Look-ups in named tables: a row name and a column name give one cell, copied from the table.

Tel =
columns: Nusiza, Zaf, Lif, Lokup, Faf, Baf, Teb, Mukadog, Boma
Fekib: [130, 106, 123, 234, 145, 143, 125, 77, 167]
Zaz: [153, 123, 117, 202, 191, 109, 173, 67, 173]
Niva: [142, 113, 156, 186, 163, 140, 113, 43, 145]
Tumu: [185, 90, 145, 205, 198, 105, 135, 43, 174]
Tifoz: [150, 50, 123, 202, 185, 145, 172, 77, 201]
Begegil: [161, 94, 120, 174, 170, 142, 165, 71, 164]
Gov: [167, 127, 137, 202, 197, 194, 136, 58, 171]
Nemas: [133, 115, 127, 210, 172, 141, 143, 111, 180]
Rikido: [172, 129, 150, 186, 191, 105, 148, 91, 163]
Ruda: [134, 103, 184, 206, 165, 183, 136, 116, 197]
Potizi: [172, 77, 122, 241, 150, 134, 121, 88, 153]
Ven: [165, 115, 128, 207, 184, 165, 144, 60, 219]

What is the Lokup of Gov in Tel? 202
What is the Nusiza of Tumu in Tel? 185
What is the Zaf of Zaz in Tel? 123
What is the Lokup of Tifoz in Tel? 202
What is the Boma of Nemas in Tel? 180
What is the Lokup of Ruda in Tel? 206
What is the Teb of Gov in Tel? 136
What is the Teb of Rikido in Tel? 148
What is the Lif of Ruda in Tel? 184
What is the Boma of Begegil in Tel? 164
What is the Lokup of Potizi in Tel? 241
What is the Nusiza of Rikido in Tel? 172
What is the Nusiza of Fekib in Tel? 130
Which row has the largest Lokup? Potizi

Muvenaz =
,Gezoson,Benis,Gamada,Ketav,Lepu,Luviziv,Fumavis
Ligoz,53,55,56,50,61,53,35
Gapi,48,57,50,34,54,35,57
Bemis,53,37,47,76,46,47,43
Kug,59,50,67,42,33,33,35
Dugo,44,62,52,47,53,45,32
Vik,35,27,36,71,46,55,67
Vosafom,53,39,62,55,12,9,37
Por,58,87,48,62,40,28,64

What is the Luviziv of Kug in Muvenaz? 33
What is the Ketav of Vosafom in Muvenaz? 55
What is the Ketav of Bemis in Muvenaz? 76
What is the Gezoson of Vosafom in Muvenaz? 53
What is the Gezoson of Bemis in Muvenaz? 53
What is the Ketav of Kug in Muvenaz? 42
What is the Gamada of Bemis in Muvenaz? 47
What is the Luviziv of Bemis in Muvenaz? 47
What is the Lepu of Kug in Muvenaz? 33
What is the Gezoson of Dugo in Muvenaz? 44
What is the Benis of Bemis in Muvenaz? 37
Row with the largest Luviziv: Vik

Mikun =
	Tefovuv	Nar
Meli	-0.54	-0.54
Mililir	0.13	-0.32
Ruvi	0.01	0.00
Savu	-0.41	0.16
Mam	0.56	-0.93
Fosof	0.18	0.17
Tam	0.41	0.12
Zoki	0.43	-0.16
Tiv	0.30	0.09

Savu, Nar -> 0.16
Mam, Tefovuv -> 0.56
Ruvi, Tefovuv -> 0.01
Fosof, Nar -> 0.17
Mililir, Tefovuv -> 0.13
Tiv, Nar -> 0.09
Which row has the largest Nar? Fosof

Pevo =
	Fuv	Zek	Vatu	Pumube	Zefeva	Rususu
Nezil	52.647	63.693	68.115	39.904	46.939	44.677
Gak	65.063	54.495	31.818	55.841	65.836	47.695
Tela	49.142	37.082	54.196	37.405	20.825	45.850
Sifi	49.990	59.477	75.540	36.688	25.039	42.893

Sifi, Zefeva => 25.039
Gak, Rususu => 47.695
Tela, Zek => 37.082
Sifi, Pumube => 36.688
Nezil, Vatu => 68.115
Tela, Fuv => 49.142
Gak, Pumube => 55.841
Tela, Rususu => 45.850
Sifi, Vatu => 75.540
Gak, Zek => 54.495
Sifi, Zek => 59.477
Nezil, Zefeva => 46.939
Gak, Zefeva => 65.836
Tela, Pumube => 37.405
Sifi, Rususu => 42.893
Gak, Fuv => 65.063
Tela, Vatu => 54.196
Gak, Vatu => 31.818

Pagif =
         Letu  Negul
Dez      5236   2235
Tazulon  8807   2449
Vakupot  2868   6274
Rok      1734   6028
Tov      6469   2181
Tef      8712   2328
Mot      6585   3986
Fam      1777    486
Sivutum  3291   4053
Tizek    7348   6253
Zar      3148   8075
Subo     1606    617

Tizek, Negul -> 6253
Mot, Negul -> 3986
Zar, Letu -> 3148
Tef, Negul -> 2328
Fam, Negul -> 486
Rok, Letu -> 1734
Tizek, Letu -> 7348
Tazulon, Letu -> 8807
Tef, Letu -> 8712
Zar, Negul -> 8075
Tov, Negul -> 2181
Sivutum, Negul -> 4053
Sivutum, Letu -> 3291
Subo, Negul -> 617
Vakupot, Letu -> 2868
Tov, Letu -> 6469
Dez, Letu -> 5236
Dez, Negul -> 2235
Mot, Letu -> 6585
Subo, Letu -> 1606

Zanota =
|  | Kef | Tar | Saf |
|---|---|---|---|
| Fod | 3662 | -10186 | 33275 |
| Tik | 80196 | 12731 | 59536 |
| Dukel | 18108 | -51845 | 74321 |
| Rop | 50106 | 45763 | -2136 |
| Lemag | 32951 | 9759 | 37743 |
| Ropada | 27999 | -7875 | 51248 |

What is the Tar of Dukel in Zanota? -51845
What is the Kef of Fod in Zanota? 3662
What is the Kef of Dukel in Zanota? 18108
What is the Tar of Lemag in Zanota? 9759
What is the Saf of Lemag in Zanota? 37743
What is the Saf of Fod in Zanota? 33275
What is the Tar of Fod in Zanota? -10186
What is the Tar of Ropada in Zanota? -7875
What is the Saf of Rop in Zanota? -2136
What is the Kef of Tik in Zanota? 80196
What is the Kef of Ropada in Zanota? 27999
What is the Kef of Lemag in Zanota? 32951
What is the Saf of Dukel in Zanota? 74321
What is the Tar of Rop in Zanota? 45763
What is the Saf of Tik in Zanota? 59536
What is the Saf of Ropada in Zanota? 51248
What is the Kef of Rop in Zanota? 50106
What is the Tar of Tik in Zanota? 12731

